The same turns and mirrors carry the whole set onto itself and the rows of a family onto each other. Which other rows belong to the same family as each row named below? List them in the order they appear above.
These 16 rows form 4 families of 4 rows each.
q_643: [ 10  -4   8  28  30  -7 -11   7  -2  -2   1 -15 -14   1  20 -19   6  11
   6 -28   2   2]
q_587: [ 15  -4  -7   6  26 -14 -21  -7  -3   2  -8  -8 -17 -16 -16   0   3   5
  15   1  18 -10]
q_682: [ 15  -3  -7   6  33 -11 -12   4  -4  -5 -20  -3 -10 -11 -15  -4   6   1
  14   2  12 -16]
q_902: [-12  -9   1 -16  -7   3 -13   0   6  -5  18   1   2   8  19 -23  26   7
  -8 -10   6   3]
q_860: [-11  -9   1  -9  -8 -10  -9  -1  12  -3  18  -4  -1   7  26 -26  27  12
   0 -18   7   3]
q_553: [-14   4 -18  -9 -18  -3   4   0  -6 -11  -2 -14  13 -10   7   8   6   5
   7   5   4 -15]
q_185: [ -8  13 -10  -3 -12   0   7   1   0 -13  -6  -2  18  -9  -8   5  15   7
   8   7   5 -14]
q_440: [ -3 -10  10 -19 -10  -4 -12  -7  11  -2  16   0   2   4  20 -17  23  20
  -4   0  10   6]
q_180: [-13 -10   0 -11  -6  -7  -9  -7   7   4  14  -8  -5   3  35 -20  27  14
  -4 -11  12   0]
q_867: [  6  -2   9  27  27   7  -9   2   0   4   3 -13 -15   1  16 -19  13  12
  -2 -28  10   6]
q_65: [  5  -1 -13   6  28 -26 -10  -5  -6   0 -19  -5 -11 -11  -9   8   3   8
  11   3  11 -16]
q_159: [  1  10  -3  -4 -14   6   4  -3  -4 -13   0 -14  13 -16  -1   8   9   6
  16  12   7 -17]
q_749: [ 10   0 -11   8  26 -27  -9   2   1  -5 -18  -5  -7 -11 -16  -1   5   4
  20  -2   8 -17]
q_658: [  9 -10   6  23  32  -3  -9   5  -5   3  -3 -20 -14  -1  26 -11   3  17
  -1 -20   2   4]
q_496: [-10  10 -12  -6 -20  -9   5   4  -2 -17   0  -6  18  -7   2   0  10   3
  13   1   0 -16]
q_311: [  7  -5  13  25  24   6 -12  -2  -5  -4  14 -12 -15   0  17  -8   4  19
  -4 -21   4  11]

The rest of the family of q_159: q_587, q_440, q_311
The rest of the family of q_496: q_643, q_860, q_749
The rest of the family of q_902: q_682, q_185, q_867

The same turns and mirrors carry the whole set onto itself and the rows of a family onto each other. Which other rows belong to the same family as each row named below? List them in the order they appear above.
These 40 rows form 10 families of 4 rows each.
q_942: [  7  15  25  14  -4 -11  -8 -32 -13  18 -10 -11  -6]
q_891: [  6 -14  28   5  10  23  -4  -2  15   0   6  -9  10]
q_582: [ -5   4  19  21 -13  -2  -1 -28 -14  17  -1  -9  -9]
q_677: [ 17  17  25  14   1 -10 -11 -32 -12   9  -2  -4   7]
q_373: [ 18 -14  27  10  12   6  -4  14  21   4  -4  -3 -14]
q_521: [ 11 -14  25   6  12   7  -8   8  19 -10   4 -16  -5]
q_709: [ 20  16  17   6 -10  -5  -3 -29  -3  30  -6  -4  -1]
q_114: [ -4 -22  30   8   8  20   2   1  11   8  -4 -12  -5]
q_833: [  4 -17  18  10  13  12   0  13  14  -2   5 -13  -2]
q_572: [  6  11  14  11 -10  -4  -5 -32 -15  16  -2 -11   6]
q_415: [ 20 -20  10   7   4  14  -3  10  11   3   5  -3 -14]
q_237: [  1  13  18  17  -7 -11 -11 -33  -5  19  -7 -17  -1]
q_661: [ 10  21  20   3 -11  -2  -7 -25   0  27 -13 -10 -10]
q_775: [ 17  20   5   8  -7  -5   0 -27  -9  19  -7 -13  -2]
q_626: [  5  16  26  10  -4 -11 -15 -25 -13  13 -14  -6   1]
q_470: [  5 -19  23  13   0  14  -2  15  16   0   1 -11   1]
q_383: [ 10  22  20  13  -5  -4  -4 -30  -7  23 -11 -11 -12]
q_751: [ 16  18  12  15  -9  -7  -3 -25 -10  21 -11  -2 -13]
q_856: [ 31 -12  19  -1  15   9   3   9  14   5  -4  -6   0]
q_198: [ 21 -10  19  11   4  16   0  10  23   1   7  -3 -11]
q_622: [  5 -21  25  10  11  12  -4   9   9  -7  -3  -5   0]
q_967: [ 14 -21  27  13   9   1  -8   7  18  -5   7 -11   2]
q_497: [ 20  29  13  17  -4 -13  -5 -20   4  18   0  -8 -11]
q_953: [ 16 -10  18   7  19   6   6  13   9   3 -16 -10 -11]
q_861: [ 12  18  12  14   2  -9  -4 -34  -1  20 -15  -7  -8]
q_479: [ 11  18  18  11   0 -11 -15 -25 -15  21  -5  -8   4]
q_157: [  6   9  29  20 -11 -12 -12 -30  -7  17   8  -4  -1]
q_269: [ 12  19   7  17  -2 -17   3 -17  -5  18 -11 -18 -14]
q_50: [  7  21  19  14   0  -5 -12 -31  -7  15  -7  -7   9]
q_602: [ 16 -16  18  11   3   7   2  20  15   1  -4 -10  -2]
q_195: [ 19 -19  25   3   4  13  -3   8  16  -1   6  -4 -14]
q_618: [ 11 -10  27  10  14   5  -9   8  22  -2  11 -14   8]
q_630: [  4 -18  33  13  12  10  -9   7  20   2   2  -7  -7]
q_651: [ 15 -16  18   2   8  13   2  12  23   7  -4 -13 -10]
q_811: [ 12  21  15   7  -8  -1  -9 -26  -6  31  -2  -7  -5]
q_145: [ 25 -12  25   7   3  12  -1  11  15   6  10   4  -6]
q_865: [ 15 -20  17   6   8  10   4  16  12   3   3  -8  -8]
q_576: [ 20  22  19   6  -8   0  -4 -32   4  26   1 -10  -4]
q_933: [  6 -20  13  11  12   8 -11   5  16  -5   7 -18  -2]
q_836: [  5   9  19  15  -3  -7  -7 -39  -6  21 -10  -4  -4]

The rest of the family of q_751: q_237, q_622, q_651
The rest of the family of q_811: q_521, q_479, q_195
The rest of the family of q_626: q_415, q_661, q_933
The rest of the family of q_582: q_114, q_953, q_269
The rest of the family of q_709: q_198, q_967, q_50
The rest of the family of q_836: q_470, q_861, q_602

